Rotation paths and how fast each direction turns (deg/step):
Each turn is a multiple of 5 degrees from 10 to 175, or 0.
Each row of a path follows its step; steps can be skipped.
Path 1:
step 1: [ -9  -1  -1  16  15   1   0 -25  31  -4  21  -4 -24  17 -24  12 -22   9
  25 -13  19   7   2 -29  -8  21   5 -45  14  12  -2  14 -14  -2 -24   0
  -8   5   0   1  -5   1  15 -17  10   7  10  -4   8  -8  -4 -12 -13 -26]
step 2: [ -2   5  -4   9   6   8  19  17   1  29 -40  27  12   3   1   9  12 -26
   5  -4  -2 -23  27   5   7 -23 -15  -7   1  13  -3 -39 -12   2  18 -18
   5 -14  12  36 -10  18   7  -4  17   2   5  -8   2   4 -13  -5   0   7]
step 3: [-27 -12 -10 -19  -9 -39  -5  14 -13  11  25   9 -15  -8  22   7 -12   7
   0  18   0  28  -6  -6  18  25  12 -17  20  -4  -1  10 -21  12  -7 -16
   9   6  11   7  16  21  -3  11   5 -10 -12  18   1  33  13  10 -22  -1]
step 5: [ 10  -4   7 -21  -7   8  21  12   4 -17  19  -2  14  21  13  -6  19 -19
 -29  28  -2 -14  13   0  -9  12  -7  -3  25   5  -5 -19   0 -19   1  -7
 -15 -20  27  -9   7   7  16  34 -10 -22   7  11  10   0  40  -9   3  -4]
step 8: [ 28   9  15   4  15   4   0  22 -46 -15  -3  13 -29   5  24 -17  -1  12
 -20 -23   7 -19   1  18 -14  15 -23  -4 -10 -37  10 -14  -7   6   3  -4
  19   8  -2   1   0   4  10   1  10 -15  -2  -5  21 -22  -4  15   2   4]
step 12: [ -7 -13 -21  -4 -22 -21  22 -22 -14  -5 -20 -13 -13   8 -21  -7 -23   2
  20  -4 -28  -8 -16 -12   0 -25 -11  -2 -12  -2 -13  -8   4 -13  31   5
 -13 -13  19  13  19  10   0 -14  -3  -9 -13  -3 -18  14 -39  -4  -9 -10]
step 13: [-28 -16  -1  25 -17 -11 -25  -6  12  12  -3  24  16   2   2   5  -1   1
  12  18  24 -10   6  -1 -30   8 -18  -5  18  -7  -3  14   7  -2 -29 -27
  27  26 -16  12  -1  10  -2   5  -7   4 -31   2   1  -8   6 -13  10 -28]
step 14: [ 18 -12   2   6  10  12  -1 -12   2   4 -13   9  -7 -33  17   4  -7 -15
 -23  -9 -13   2   8  -5  37 -22 -26 -21   5  -8 -14  14  -5 -19   5  12
 -10 -40 -25  15  15   5  -8   1  39  -4 -10  16  -3  -5   5   5  -7   2]
step 15: [-27   0 -10 -16 -14  -5  26  19  14 -27  24 -11  22   9  -6  18  21 -16
  -6  -3 -16   3  -6  18  -4   6  -3  17  28  14 -22   4   7  18  13 -20
  19  29   6  -3  32 -13 -22 -12  10   0 -10  16  -9   6  -1  -5  -8   3]
Speeds:
[  3   1   1  -5  -2   1  -3  -8  -5   2  11   1   3  -4  -3   1  -1   6
  -4   4   0  -7  -4  -2  -7   1  -4  -2  -2  -4  -1  -3   0  -2   2  -2
   4  -2  11  -7   3  -1  -1  -3  -1  -1   0  -9  -1  -4  -6   4   0 -10]
90
[-5  3 -8  1  1  1  4  2  3 -7 -4 -5  5 -1  4  1 -1  1  1 -1  1 -4 -1 -2
  3  4  5 -7 -5  5 -1 -9  7 -8 -1  2  7  7  2  4  2  0 -5 -1 -4  8  0 -3
  4 -5 -1 -6  6 -4]
130
[  4   4   1  -3   5   3   4   1   2   3  -2   4   1   2  -7  -4  -7  -6
   0   8  -7   2  -1   7 -10  -8  -2   3   2   6  -5  -4   3   3  -4  -1
   4   9   3   4   3  -1   6   0   1  -1   3   2  -2   1   1  -2   6  -1]
135
[ 5  3  7  2 -2  9 -2 -5  5 -5 -1  1 -8 -2  5 -6  7  1  0  2 -1 -6 -2  4
  5  4 -1  2  0  5 -1  1 -8 -4 -1 -5  3 -2  5  5  1  5  6  3  5  2 -5 -6
  0  1  0 -2  6  5]
120
[ -4   3  -8  -4  -2 -11   1   1   7   1   7   6  -3  -3   0  -6   2   1
   6  -1   4  -2  -2   1   0  -2  -3   5  -2  -1  -4   0  -2  -4   0   0
   2   0   5  -1   0  -1  -1   0  -8   4  -2   8  -4   5  -6   7   4  10]
115
[ 2 -7  5  5 -2  0  3  3  0 -3  1  1  4 -1 -3  4  3  1 -1 -7  2  3  4  5
  5  2 -4 -4 -7  1 -4  0 -6 -4 -7  7  1  5  6  0  4 -5  7  7  1 -3  6  5
 -8 -7 -5  2 -2 -3]
110
Path 2:
step 2: [ -4  -4 -16   4  -7 -28  15  13 -14  11   9   1  28  17 -12   5   0   6
  -7  19  18 -10  -4  17   5  28  -3  -8   5  -3   1 -29  35  16  -8  21
  11 -20   5  -1 -20  -9 -17 -25  25   2  15  31 -19 -32  -1  -8 -16 -12]
step 5: [ 28  -2  13  -6  11  20   0   5  -8  -6 -14  -9  30   1   5  -8   2  39
  11 -18   3   7   5 -15 -19   1   0 -19  -8 -11   1  19  12  37 -16   4
 -22  -5  40  15  -8  -9 -15  10   5  19  22  12   9  12 -19  31  -1   8]
step 6: [ -5 -24 -12  -2 -15   7   9 -16  -3 -38  26  -3  26  -9   1 -25 -21 -19
   3 -20 -10  15 -25  16 -26   6  13 -24  10  -8 -19  -8 -16   8  -8  20
   0  17 -14  16  11   0  -5   7  -5 -14  36  17 -10  -7   7 -12 -14  -1]
step 9: [  0  15  25 -23  -3   8  -6 -19 -14  19   7  23  -5   6  29 -22 -23   6
   1  18  -2  20   7   2  -3   6 -16 -18   7 -51 -19 -13  -5  -9  -4 -10
   2   5  -6  26   0  11   3  11  -1 -13 -14 -21  -4   0  -4  34   6  33]
step 10: [-16 -24 -11   7  -2  14  13   3 -10 -11  18  19   7  23  -9  -4 -15   7
   8  41  20 -17   2  -5 -11   8 -11  -7  13  12  -5  -1  40   0  11  25
   3   3   2  -5 -39  -3 -11  16 -23 -27  -1  15  -9 -12  -2  28  -7 -10]
step 11: [ 20 -11  -7 -15 -13   5 -14  -5  17  -1 -13   5  11  23  14 -16  10   2
  12   8  15  -2 -17  10  18  -6  16  22  27  -6  -3  -6  34  29  11  -8
  -5  31 -17  21  30   2  -6   8  23 -14 -23  -5  15   0  25  12 -25  14]
step 12: [-18 -11 -34 -32  -6  -2 -19  30  10  20   8   8  -1  30   7 -11  -1 -14
  20 -13 -17  19   0  18 -10   2   6  17 -10  -4 -21   7  18 -32  20  -7
   1  11  12 -14 -26  -9   9  12  11 -16  -2 -12 -20  -3 -21  -9 -15 -15]
step 13: [ 35   0  -9 -17  28 -14   6   1  -5  -1   9 -18 -11  24  -3  10  33  27
  11 -16   5  14   8 -23 -13 -21  -3 -15  10 -20   0   0  29  -4  20   9
  -8  22  29  -4   6 -23   5   3   6   0  -6  10  14  -4  -3  18  21  32]
step 14: [ 23   3 -13  11 -16  -4  11  -5  20  10  42   0   3  13   3 -25  -5   5
  28  -4 -17 -16 -17   9 -33   0  19 -21  27 -13 -15  -5   8 -18  -4   7
 -16  12 -21  -5 -16  29  17  12  -1  26  22  12   9  15  -7 -13  -2  -7]
Speeds:
[-11  -2  -1  -1   2  -3   0  -3   5  -5  -4  -3   2   6   5  -1  11  -4
   7   6  -4   2   2  -3   0   4   4   2   4   1   1   3  -1   3   2  -3
   1   0   3  -1  -2  -8  -1   8  10   5  -1   2   4  -3  -6   3  -5   0]
45
[ -6  -1   5  -2  -7   7   3  -3  -3   1  -2   6 -12   0   1   2   2   1
   1   0   2   0   1  -5  -1  -4  -6  -5  -2   2  -5   5 -10   5  -4   0
   1   0  -9   1   2  -5   0   0   3  -3   5   2  -5   3   7   8  -3  -5]
35
[  9  -6   3  -1  -3  -3  -2   6   0  -4   3  -3  -1 -11   3   3   1  -1
   5  -3  -2   2  -2   5   8  -2  -1  -2   3   7  -7  -2  -4  -5   1   5
  -4   0   1  -2  -2  -3  -4   5   6   5   7   2   2   6  -4   5   5   2]
40
[ -3  -1   8   2  -5  -1   4   2   3   1  -1   4   2   0   5  -2   2 -12
  -6  -8  -2   2   0   2   2   4   0  -1   5  -7   0   3  -1  -5  -3   2
  -9   6   3  -7   5   4   2  -2  -3  -4  -6   2   0  -2  -5   5   1  -7]
130
[ -5  -4  -4   4  -5   0  -4  -2  -8   0   0   1   4   0   3   0   1  -1
   3   0  -1  -6  -5  -3   1   0  -2  -1  -6   2   0  11   1 -11   3   1
  -1   4   0   2  -9   6   2  -1  -1  -4   8   1   7  -2   0  -6   0  -7]
170
[-4  3 -1  1 -3 -1  3 -4 -6  9  3 -1 -3  1 -2  8  0  1 -1 11 -3 -2 -2  4
  1  6 -2 -4  5 -3  8  0 -1 -6 -2  1 -1 -1 -7  1  0  4  5 -4  2 10 -1  4
 -1  0 -3  6  6  6]
60
[ -5   3   2   2  -5   4   1   0   4  -7  -6  -4   0   3 -10  -6  -2  -1
  -3   3   1  -6 -11   8   3  -5  -3  -1   0   2  -2  -9   4   0   0   6
   4   3  -3   1   3   1  -3  -2   1   3   1   4   6  -2  -2   2  -9  -3]
85
Path 3:
step 0: [  7  14   1 -16  13 -18 -17 -12  25  15   1  10  -3  -7   3  18  37  -2
  -2   3  15 -10   9 -16   3  -7   1  -3  18  20 -50  32  12   7  -2   4
 -22  -6  -8  12  17  18   3   1   5 -10   8  11  14   7 -23 -33  -5 -13]
step 2: [-32  -7 -13   1   5  20  -1   0 -14 -11  33  -8  29  21  11 -22   8  -1
  19  16 -18  16   3  19  -1  -8   3  -5 -26  -9 -23  -4  -3 -37  -1  20
  16 -16  -4  -9  -7   1 -12   9 -24   4  -3 -26 -24  -2 -10   7 -10 -10]
step 5: [ -1  25  12 -19 -14   5 -24  -7   0  13   6 -19 -11  20  13   8  -9 -20
  19 -17   6  22   5  -4  11  -2   2  -4   0  44  13 -22 -23  19  -5  22
 -17  23  16  14 -14  -5   5  14 -19   6  -6 -12  17 -14 -14 -11 -21  15]
step 6: [ 14 -13 -11   6   8  -9   3  36   9   3  30   9  -6  20   2   3   3   5
   1  16  10 -11  19  18  -5  -9   4 -19 -21  16  -9 -15 -24   8  -5  30
   5  42   5 -15  -5  24  -3   5  -5 -10   6   8  38 -16 -19  -7   0  -7]
step 7: [  6 -31 -31   5   3   4   3  15  -5  13  -9  20  14   0   8   3  14   1
  -2 -10  -9   7   6 -13   1 -29 -29  10  -1 -18 -10  -2 -15   4 -28   1
  26  32   3 -17  24   4   6   4   3 -10 -14  25 -21 -26 -14   4  28 -10]
step 10: [  1  -2  -3  22 -16 -29   5 -11  15 -11  22  11 -31 -20   7  -3 -13  -7
   8   1  12  -8  -5  -2   4  10 -20 -19   4  19  -9  -7 -13  23   7   1
  -2  17  10  34   3   6  10 -10  -8   2   4   8   2   3  50  12  38   1]
step 11: [ 24 -18   1 -23   3  14   4  11  13   3  23  29  -3  -4  -2  17  13  16
  17  -2 -10  17   1   8  -6  -2  -1   5   1  19 -22  -7 -30  24 -11   1
  17  -1  14  23 -12 -13   2  12 -13  17  14 -10 -32  32  11  27   3  15]
step 12: [ 14 -16  -1 -35   9   7  17  31  37  13 -10  13  -6   2 -10  -2  20  -9
   3 -10 -11   4  -4 -19 -20  -5  13  16   5  -2 -10   0 -22 -12  26   8
   9 -23   0 -13  18  21   5  18   2 -17  -9 -10  16   1   4  19 -22  30]
step 13: [-15 -41  -2   3   1 -34  -1  12  -1  14  -3 -14 -14 -16   6 -11  23   1
 -28 -20  -5  -3  -5  -2 -12  -2  -4   7  -4   4  -4  -8   1 -34   6 -29
  -1 -26  -9   8  22  26  19 -17   7 -26  20  -5  11   1 -22   2   2 -11]
Speeds:
[ -5   2  -4  -5  -1  -5  -4  -4   0  -1  -2  -2  -6   9  -8  -1   0   0
   8   6   3   3  -4   8  -6  -4   1  -2  -2  -6  -2  -1  -9   4   3 -12
   4  -6   2   0   1   0   2  -1  -5  -1   0   0   1   3   1   2   1   5]
45
[-2  5  6 -1 -2 -3  1 -4 -5 -4  3  0  3  9  2  5  2 -2  3  6  5  0 -4  4
 -1  4 -4  0  5 -5 -6  2  4 -8  0  3 -9  0 -3 -1 -1 -3 -1  7  8 -2 -5 -5
 -3 -1 -9 -5  1 -2]
20
[  4   0   7  -9   3  -1   5   6   3   1  -1  -1  -4   2   1   3  -3   2
   6  -3  -4   6 -10   0   3   0   0  -2   3   1  -1   2   2   2  -4   2
   2   0   8  -1   5   7   2   6  -1   5   7   3   9   3  -6  -2   5  -5]
60
[ 1 -3  3  5 -3 -1 -1  6 -2  3 -3 -5  5 -4 -4 -1  3  0  5 -4 -2  2 -5  5
 -8 -5  5 12  6 -4  1 -3  1 -9 -1 -1  2  0 -5 -7  0  7 -4  0 -3  4 -2 -4
 -2 -5  3  4  4 -6]
70
[ -3   1   9  -4   5  -5   0   5   0   5  -3   3  -4  -1   0  -3   6  -3
  -2  -3  -8  -5  -3   4  -4   2   5  -4   0   2 -10   0   6   0   5   2
  -1  -9   6   2   0  -9  -4  -5  -3  -4   0   1  -6  -3   2   1   0  -3]
25
[ 0 -3  3 -3  3 -1 -7  0 -3  2  0 -2  4  7 -3 -2 -3  4 -4 -3 -2 -7 -3  0
 -1  8  1  3  1  4  6 -2 -5  7 -7 -5  2  5 -3 -2  1 -6 -5  1  1 -7 -6  2
  8 -8 -7  2  3 -3]
40
